Look-ups in named tables: a row name and a column name give one cell, copied from the table.

Daz.tsv
	Kidag	Buk	Siv	Gaz	Zudiv
Rafom	-2.52	-3.97	-3.64	-0.20	0.49
Ked	5.30	6.72	6.41	-8.19	-5.56
Lutubib	-6.42	-7.29	-7.21	3.53	1.91
Rebo	-3.44	-5.11	-5.29	0.99	1.72
Damub	-7.21	-9.08	-9.51	4.29	7.51
Rudulof	1.72	3.98	4.07	-4.97	-6.11
Ras	-0.92	-3.70	-4.09	-1.94	1.18
Nedak	-0.91	0.44	0.40	-2.07	-2.13

Rebo, Buk => -5.11
Ras, Zudiv => 1.18
Nedak, Gaz => -2.07
Damub, Siv => -9.51
Nedak, Zudiv => -2.13
Rudulof, Kidag => 1.72
Lutubib, Siv => -7.21
Rafom, Siv => -3.64
Rebo, Kidag => -3.44
Ked, Gaz => -8.19
Rafom, Zudiv => 0.49
Damub, Kidag => -7.21
Lutubib, Zudiv => 1.91
Rebo, Zudiv => 1.72
Ked, Zudiv => -5.56
Nedak, Kidag => -0.91
Rudulof, Zudiv => -6.11
Rafom, Kidag => -2.52
Nedak, Siv => 0.40

Tos:
          Zur   Bon  Tizo  Bifat  Mota   Pev   Reg  Kolizu   Pez
Lel      -6.3  -6.1  -6.8   -2.2   4.7  -5.0  -6.1    -6.1  -6.8
Vanolun  -7.9  -7.3  -6.4   -5.9  -5.9  -5.8   1.3     1.9  -5.7
Vita     -8.0  -7.1  -6.3   -6.1  -5.9  -6.2   0.2     3.2  -5.3
Kaz      -7.7  -6.8  -6.4   -7.1  -6.7  -6.8  -6.4    -4.5   6.4
Niniko   -5.5  -6.5  -5.9    3.4  -1.8  -6.7  -6.4    -6.2  -7.1
Raz      -6.1  -6.3  -6.9   -5.5   1.4   1.4  -5.5    -5.8  -6.7
Vun      -5.0   5.2  -2.9   -6.1  -6.7  -8.0  -6.5    -7.4  -6.1
Muv      -7.9  -6.8  -6.6   -7.2  -7.0  -6.9  -6.7    -6.0   4.4
Rodu     -7.7  -6.9  -6.4   -7.0  -6.7  -6.8  -6.1    -1.1   4.4
Sov      -7.2  -7.5  -6.9   -5.4  -6.1  -1.1   4.4    -4.4  -6.5
Ronu     -6.4  -7.1  -6.8   -5.7  -5.2   4.5  -1.9    -6.1  -6.8
Pigogu   -5.5  -6.2  -0.1    2.8  -5.9  -7.1  -7.0    -6.8  -6.9

Kolizu of Lel: -6.1
Kolizu of Raz: -5.8
Bifat of Ronu: -5.7
Kolizu of Vita: 3.2
Bon of Pigogu: -6.2
Reg of Lel: -6.1
Bon of Sov: -7.5
Tizo of Ronu: -6.8
Pev of Rodu: -6.8
Tizo of Kaz: -6.4
Reg of Kaz: -6.4
Bifat of Niniko: 3.4
Bon of Ronu: -7.1
Bifat of Lel: -2.2
Row with the largest Pez: Kaz

Table Tez
|  | Kagig | Petupe | Natop | Zivene | Mam | Raf | Zir | Vud | Tet |
|---|---|---|---|---|---|---|---|---|---|
| Fotosiz | -5404 | -5684 | 4135 | -5428 | -5106 | -1439 | -5607 | 4265 | 3949 |
| Biren | 2848 | 2960 | -4879 | 2916 | 2790 | 1026 | 2978 | -5057 | -5164 |
| Nup | 3548 | 4019 | -6062 | 3805 | 3448 | -841 | 3953 | -6329 | -6383 |
| Batekos | 1681 | 2089 | -4044 | 1929 | 1655 | -1620 | 2017 | -4248 | -4368 |
| Sima | 2118 | 2404 | -4360 | 2305 | 2101 | -439 | 2397 | -4549 | -4619 |
| Sim | 2971 | 3109 | -5050 | 3055 | 2909 | 928 | 3133 | -5234 | -5315 |
| Tudobog | 3614 | 4194 | -6263 | 3906 | 3463 | -1751 | 4070 | -6557 | -6641 |
| Rukapef | 2246 | 2362 | -4284 | 2376 | 2309 | 1264 | 2451 | -4443 | -4458 |
| Kuf | 4362 | 5060 | -7175 | 4703 | 4175 | -2009 | 4899 | -7516 | -7592 |
| Gegozis | 1095 | 1456 | -3371 | 1321 | 1092 | -1655 | 1382 | -3552 | -3708 |
| Vum | -485 | -427 | -1368 | -394 | -390 | -483 | -407 | -1445 | -1623 |
| Pek | 1291 | 1089 | -2899 | 1272 | 1425 | 2812 | 1270 | -2965 | -3009 |
| Vul | -283 | 91 | -1975 | -25 | -239 | -2755 | 13 | -2115 | -2284 |
| Zib | -2537 | -2009 | 174 | -2210 | -2500 | -5696 | -2208 | 63 | -237 |

Mam of Vum = -390
Tet of Tudobog = -6641
Kagig of Rukapef = 2246
Natop of Vul = -1975
Mam of Nup = 3448
Raf of Vul = -2755

